Each row is where one point has got to under a steady rotation. How many steps took it there?
The counts run from 0 to 530.
[ -2,  -3,  11,  16,  32, -35,  27, -49,  14, -14, -23,  -8,   0,  22,   2,
 -22,  12,   0,  13,  14, -43,   0,  -1,  15, -18, -18,  -1,  -9, -19,  -6,
  14, -39, -11,   6,   3,  12, -26, -10,  -2,  31,  10,  -8,  20,  10,   6,
 -11, -15, -23,  15,  -6,  -7,   4]
314
[-21,   6,   5,   9,  34, -26,  20, -23,  24, -13, -28, -14,  19,  26,   9,
  -2, -16,  16,   8,   0, -42,  -5, -19,  24, -10,   6,   9,   0,  -7,  -4,
   9, -15, -15,  13,  -7,  22,   4, -26, -18,  18,  23, -19,  21,   5, -12,
 -20,  12, -21,  22, -17,   8,   7]
256
[-17,   1, -14,  15,  23, -28,  28, -49,  -5, -12, -28, -16,  11,   8,   3,
 -25,  -4,  -3,   0,  17, -34,   1,  -8,  13,   7,   2,  15,   9,  -4, -18,
   7, -11, -18,  -8,  -7,  24, -41,   0,   0,  36,   6, -20,   3,  11,   7,
 -26,   5, -19,  18, -11,  -3,   5]
198
[-26,   2, -14,  15,  28, -24,  26, -48,   0,  -5, -20, -12,  18,  16,   2,
 -19,   0,   5,   1,  16, -41,  -3,  -4,  13,   7,  14,  10,   5,  -3, -16,
  11, -14, -19,  -8,  -9,  23, -35,  -3,   1,  23,   9, -18,   5,   9,   4,
 -22,  10, -14,  24, -23,  -8,   4]
197
[ -1,  -1,  -3,  12,  35, -32,  34, -50,  -1, -27, -19,  -5,  15,  27,  -5,
 -34,   5,   1,  -2,  18, -35,   2,  -4,  19,  -4,  -4,   9,   1,  -8, -16,
   7, -28, -11,  -9,  -9,   3, -27, -13,   0,  20,  15,   4,  25,  10,   0,
 -13,   1, -22,  21, -10,  -7,   7]
163
[-12,  -4,  -2,   6,  25, -31,  16, -49,  10, -25, -28,  -2,   6,  18, -11,
 -30,  -6,   7,   2,  21, -28,  11, -20,   8,  -7, -12,  14,  -3,  -2,  -4,
   8, -24, -12,  -9,  -1,   8, -28, -22, -10,  26,  21, -10,  21,   4,   0,
 -21, -13, -20,  32,  -6,  11,  11]
352
[-21,  -2,  10,   3,  36, -28,  24, -54,  24,   0, -25, -13,   1,  13,   2,
 -10,  10,  -5,  17,   8, -39,   2,   3,  12, -13,  -1,   0, -12, -11,  -1,
   9, -24, -18,   8,   7,  19, -18,  -2,   5,  24,  28, -15,   7,   4,   6,
 -15, -13, -24,  22, -15,  -4,  12]
482
[-17,   2,   4,  10,  24, -27,  11, -39,  24, -12, -26,  -3,   6,   9,   3,
   8, -10,  14,  19,  -7, -41,   1, -10,  22, -13,   0,  12, -10, -16,  -1,
  -1, -15, -35,  10,   3,  32,  -6, -21, -22,  34,  19, -27,   6,   1,  -8,
 -23,   4, -26,  16, -10,  12,  -4]
248
[-28,   7,   3,   6,  27, -20,  20, -25,  12, -23, -32, -21,  15,   7,   3,
 -26, -25,   2,  -6,  13, -33,  11, -27,  14,  -9, -13,  19,  -2,  -5,   0,
   4,   5,  -3,   6,  -7,  24, -21, -19, -21,  43,  11, -15,  11,   0,   0,
 -28,  -6, -17,  30,  -4,   9,   9]
523
[ -3,  -1,   9,   9,  27, -32,  28, -46,   0, -23, -32, -12,   2,  17,   1,
 -32,  -3, -12,   0,  17, -36,   6, -10,   7,  -8, -15,  11,  -4, -10,  -9,
   8, -25,  -6,  -3,   3,  15, -29,  -6,  -4,  37,  12,  -5,  11,   5,   5,
 -17, -18, -27,  14,  -3,  -1,  13]
324
[-28,  20,  -9,   9,  44, -29,  24, -42,   8,  -5, -22, -26,   7,   5,   5,
  -5,  -1,   5,   2,   8, -46, -12, -10,   6,  -6,   3,   3,   4,  -7,  -6,
  13,  -9,  -1,   8,  -1,  25, -21, -10,   1,  30,  10, -21,  10,   1,  -2,
 -23,   0,  -9,  30, -17, -13,  -7]
72
[-19,   2,  -6,   7,  20, -24,  15, -42,  15, -22, -14,   3,  16,  11,  -8,
  -9,  -5,  20,  20,  -1, -32,  -1,  -2,  25,  -4,  -1,  22, -11, -14,  -3,
  -3,  -6, -35,   6,  -6,  32, -13, -16, -25,  36,  22, -13,   1,  -6, -11,
 -26,  10, -22,  22, -13,   2,  -5]
400
[-28,   2,  13,  -2,  30, -25,  17, -25,  31,  -9, -25, -18,  16,  14,  -2,
 -16, -11,  12,   3,  12, -44,   6, -15,  14, -14, -14,  13,   8,  -2,   7,
   8,  -9,  -1,   7,   0,  24, -20, -21, -23,  29,   4, -27,  19,   5,   7,
 -24,  -9, -23,  30, -15,  12,  10]
506
[-10,  -7,  18,   6,  21, -21,  21, -33,  19, -18, -15,  -4,  14,  15,  -1,
 -22,   3,   9,  13,   0, -46,  16,  15,  27,  -8, -21,   7, -12, -18,  -1,
   0, -19, -32,   7, -11,  28, -19,  -2, -20,  38,   5, -13,  10,   5,   5,
 -17,  -3, -32,   8, -15,  -3,  11]
150
[ -8,   3,  -1,  26,  27, -25,  34, -28,  -1, -26, -27, -18,  12,  22,  12,
 -28,  -9,   4,  -3,  11, -50,   7, -12,  17, -10, -13,  11,  -6,  -5, -11,
  20, -20,  -4,  11, -13,  22, -12,  -9,  -7,  31,  -3, -10,  28,  10,  -5,
 -16,  -1, -18,  18,   1,  -6,   4]
127
[-16,   8,  -2,   8,  29, -42,  14, -43,  16, -27, -32, -12,  -1,   6,  -6,
  -5, -15,  -2,   5,   7, -28,  -3, -26,   9, -14, -10,  15,   4, -15,   2,
  -4, -11,  -2,   6,   5,  19, -22, -24, -16,  40,  21, -17,  11,  -6,  -3,
 -22, -10, -15,  24,   2,   9,  -3]
75
[-31,  -1,  -3,  -1,  32, -20,  13, -41,  19,  -2, -21, -10,  21,   8,   1,
 -10,  -8,  14,   2,   6, -35,   0,  -6,  23,  10,   4,  18,  14,  -8,  -2,
  -7,  -2, -22,  -1, -11,  25, -30,  -5, -18,  32,  21, -26,   1,   6,   4,
 -31,   5, -19,  21, -26,   3,  12]
203
[-14,   8,  -5,  18,  39, -31,  28, -41,   2, -10, -14, -10,  14,  21,   6,
  -4,  11,  15,  14,   0, -47, -17,   4,  29,   1,   5,   4,  -2, -16, -11,
   7, -22, -20,  11,  -9,  22, -14,  -7,  -7,  24,  16,  -6,  16,   8, -12,
 -15,  20, -16,  15, -18, -13, -10]
429
[-21,   7,   0,  16,  30, -17,  23, -34,  16,   0, -22, -27,   5,   6,  10,
  -6,  -6,   8,   9,   5, -51,   1, -12,  11, -18,  -5,   2, -11,  -6,  -4,
  24, -13, -13,  16,  -1,  33, -10, -11,  -4,  30,   0, -32,  14,   6,   1,
 -17,   1, -19,  25, -12,  -3,   0]
89
[  2,   4,  -8,  27,  25, -33,  27, -39,   1, -22, -21,  -6,  17,  27,   3,
 -11,  -6,  13,   7,  11, -39,  -9, -13,  20,  -8,   7,  10,   2, -11, -15,
  15, -26, -16,   9,  -9,  19, -12, -24,  -7,  15,   0, -21,  25,  12,  -8,
 -18,  19, -21,  15, -12,  -4, -12]
413
[-16,  -4,  12,   8,  32, -28,  24, -42,  21,  -9, -31,  -7,   5,  12,   9,
  -5,  -2,  -3,  16,  -1, -40,  -2,   3,  27,  -5,   2,   8,  -3, -19,  -2,
  -7, -19, -30,  13,  -2,  26, -14,   6, -11,  32,  31, -10,  -1,   3,  -6,
 -14,   2, -23,   8, -12,   1,  16]
454
[ -3,  -2,  23,   3,  25, -42,  18, -31,  23, -28, -26,  -2,   5,  15,  -7,
 -21,  -3,  -1,   8,   5, -41,   4,  -7,  20, -13, -20,  10,   4, -24,   4,
  -9, -24,  -6,  12,   2,  12, -27, -10, -21,  38,  13,  -5,  16,   3,   0,
 -12, -11, -25,  11,  -4,   2,   5]
308
[-27,   2,   7,   7,  29, -20,  22, -23,  22, -15, -36, -21,   8,   9,   5,
 -14, -21,  10,   8,   6, -45,   6, -22,  18, -12,  -8,  13,  -8,  -7,   3,
   8,   0, -15,  15,  -4,  30,  -1, -19, -22,  37,  17, -21,  15,  -1,  -7,
 -21,  -4, -24,  23, -11,  13,  13]
95
[ -8,   5,   5,  20,  34, -36,  31, -32,   5, -17, -35, -21,  12,   7,  15,
 -14,  -2, -13,   2,   9, -46, -13, -12,  13,  -4,   5,   9,  23, -18,  -9,
   0, -19,  -2,  10,   2,  13, -29,   4,  -7,  37,   7, -16,   9,  13,   2,
 -16,   2, -22,   5,  -9,  -3,   9]
458
[-15,   9,  -1,  18,  23, -22,  24, -40,   8, -11, -28, -24,   1,   5,   9,
  -3, -15,   0,  12,   8, -44,   1, -18,   6, -21,  -9,   8, -14, -13,  -4,
  25, -20, -15,  14,   6,  33, -12, -12,   0,  41,  -2, -33,   8,   7,  -3,
 -20,  -2, -18,  19,  -1,   4,  -6]
90
[-15,  -5,   8,   3,  25, -25,  24, -36,   9, -27, -29,  -4,  20,  17,   0,
 -29, -10,   6,  -1,  11, -37,  12,  -3,  26,   6, -11,  19,   6, -12,  -7,
  -9,  -9, -22,   1, -10,  17, -27,  -1, -21,  38,  21,  -2,   8,   1,   1,
 -17,  -3, -29,  10, -16,   6,  25]
166
[-22,  -4,  -6,   1,  19, -23,  12, -50,  21,  -8, -30,  -6,   9,   8,  -2,
  -1, -15,  11,  16,   3, -26,   6,  -8,  21,  -5,   8,  17,  -8,  -8,  -2,
   2, -16, -37,  -1,   1,  24, -13, -16, -17,  26,  28, -27,   2,   3,  -6,
 -27,   1, -22,  20, -14,  11,   9]
221
[-20,   1,   8,   0,  22, -29,  16, -42,  24, -23, -34,  -9,   1,  14,  -4,
 -21, -17,   3,  10,  15, -29,  11, -25,   7, -16, -14,  16,  -7,  -7,   3,
   4, -15, -12,   0,   4,  16, -10, -22, -18,  31,  24, -15,  15,  -2,  -4,
 -23, -18, -24,  26,   1,  15,  12]
514
[ -8,   4,   5,  19,  36, -21,  31, -40,  12, -12, -10, -12,   9,  24,   0,
 -15,   2,   9,  13,   3, -47,   3,  -2,  17, -13, -13,   2, -23, -10,  -5,
  22, -27, -20,  10, -11,  19,  -1, -17,   1,  25,  12,  -5,  24,   6,  -9,
  -9,   0, -25,  21,  -7,  -8,  -2]
125
[ -1,   4, -11,  22,  24, -33,  23, -50,   4, -19, -16,  -5,  14,  21,   2,
   0,   6,  16,  16,   8, -35,  -8,  -4,  21, -10,   7,  10, -12, -12, -14,
  11, -35, -24,   3,  -4,  19, -10, -21,  -9,  20,   9, -10,  23,  11,  -6,
 -14,  14, -19,  14, -11,  -7, -13]
412
[-22,   0,   2,  -2,  27, -31,  13, -44,  20,  -6, -27,  -5,   9,   3,  -2,
  -5,  -4,   3,  12,  -1, -36,  -7,  -2,  16,  -1,   1,  10,  11, -20,   3,
 -16,  -6, -24,   6,  -1,  24, -31,   2, -18,  37,  31, -16,  -2,  -1,  -1,
 -23,  -1, -25,  15, -16,   1,   8]
42
